One turn moves every row onto another: examples first, then more rows asked
Foraf: [-24  24 -16 -11  11 -23   3  20 -17  -2  21  -8  11   2 -24]
Bidi: [-24 -31  -1  -4 -23   0   2 -30   0 -18 -29  14 -13  14  26]
pif: [-25   8 -11   0  -6   0  -5  -9  21  17 -12   7 -35  44   3]
gek: [-20 -38 -17   0 -22  -6  -2 -11   1 -25 -31  -8  14  -7 -12]
muka: [  2   7 -14  -4   9  12  12  39  37 -22  -5   3 -10  11  24]
kegot: [-12   8  -1   3 -12  -1 -15 -13  15  12   2   2 -26  52  19]
Fudit: [  0  33 -10   4 -29  13 -16   9   1   6   4 -20 -31  31 -10]
bukul: [-37   6   3  12 -10   8 -15  -9 -15  -7  12 -12 -18 -42   7]
kipa: [  2  12   2   1 -31  18 -14  30 -42   7  12  -6 -11 -15   0]
vuge: [-11 -36 -14  -4 -21 -14  12 -11  -7 -12 -39 -19   5 -19   2]
Nabo: [ 19   3  -4  -9 -14   0  16  13 -23   8  34  31   5  -8  18]
ziz: [ -4  29  -8  25 -25  25 -12  15   0  -4  -7 -11 -23  28 -17]
sava: [-29 -24   7  13  -9 -20  -7   3  14 -22   5  15  -7 -25  38]
tov: [-21   3  -6 -10 -21   3 -11 -11  20   0  -6   7 -35  46  23]
Pebev: [ 12   0 -32  -1 -22   9  -2  13  15 -26 -28 -30 -31  20  14]
Noz: [-31  -1 -17 -22 -35 -35  25  -7   9   0  -4   6  -3  32   6]
rumo: [-19 -14 -38  13   5 -34  15  27  15 -17  -1 -22  13  -7  -6]
Gutep: [  1  28  -5  21 -35   8 -21  20  -5  13   0 -19 -21  29  -2]
kuduk: [-27  12   3  -5 -12  10 -30 -22 -11  -2   9 -20 -31 -18  -2]
bizag: [-22  -4  22   0 -16   3  -8  12  13 -16  -1  13  -6 -14  52]
zini: [  5  -9  -9 -12  -4   5  24  22 -34  16  30  18  -6 -18  20]
luni: [-14  -3 -30 -11 -33   2  29  -8  -8  26  -4  40   8   2  10]
zibas: [-31  22 -23 -32 -18 -29  15   6  -6  11   9   1  -7  35   9]
biza: [ 26  12 -39  16 -10   1   7  19   2 -13 -23 -26 -29   1   5]
Sula: [-2 13 -7  2  2 25  0 49 22  3  6 10 -4  1 30]
mikaz: [-22 -32 -18  11 -15 -25   1 -13  -4 -25 -29 -12   4 -17 -10]
suvav: [  2  11 -20   3 -37  22  18 -16 -14  38  -1  23   1   6  12]
zutol: [ 22 -12 -38  31 -10  -9  19   1 -25 -16 -15   4  12 -12   4]
zinub: [  6   2  -5  -7  -8  14   7  20 -25  20  29  23   6 -27  20]
foruz: [-34 -30  -6 -11  -3   9   0 -21   5  -4 -25   5 -19  12  35]
zugi: [ 21  -5 -32  25 -34  -4   2 -18 -18  -3 -25  11  10 -10   6]
sir: [  9  23 -10   9 -30  31 -16  14 -34   8  14  -8 -10 -15  -2]
forom: [-25 -24 -30  17  -8 -27  14  19  22 -11   3 -22  10 -11 -18]
Vez: [ -2  15  -5   5 -27  26 -26  17 -37  -7  19  11  -6 -10  -5]
Ful: [  3  -2 -21   6   0 -19  27  33  15  -4  37 -11  10  -1  30]
Besag: [-15 -30   1 -13  -8   8 -11 -28   3 -17 -20  12 -10  23  24]
Rugez: [ -5 -17 -27   8  11 -17  36  29  15  10  32   0  -3  -7  18]
Pog: [-33  24 -22  -2   7 -22 -13  -8  -8 -18  19 -22   5   3 -20]
mul: [-18 -14 -34   3 -13 -42   2  21  10  -5   4 -33  12 -18  -6]
sotan: [ -4  -3 -19  -3  10 -17  36  33   8  12  27   8  15  -4  20]

zugi -> luni
Fudit -> mikaz
Gutep -> gek
Now these:
ziz -> vuge
Sula -> Pebev

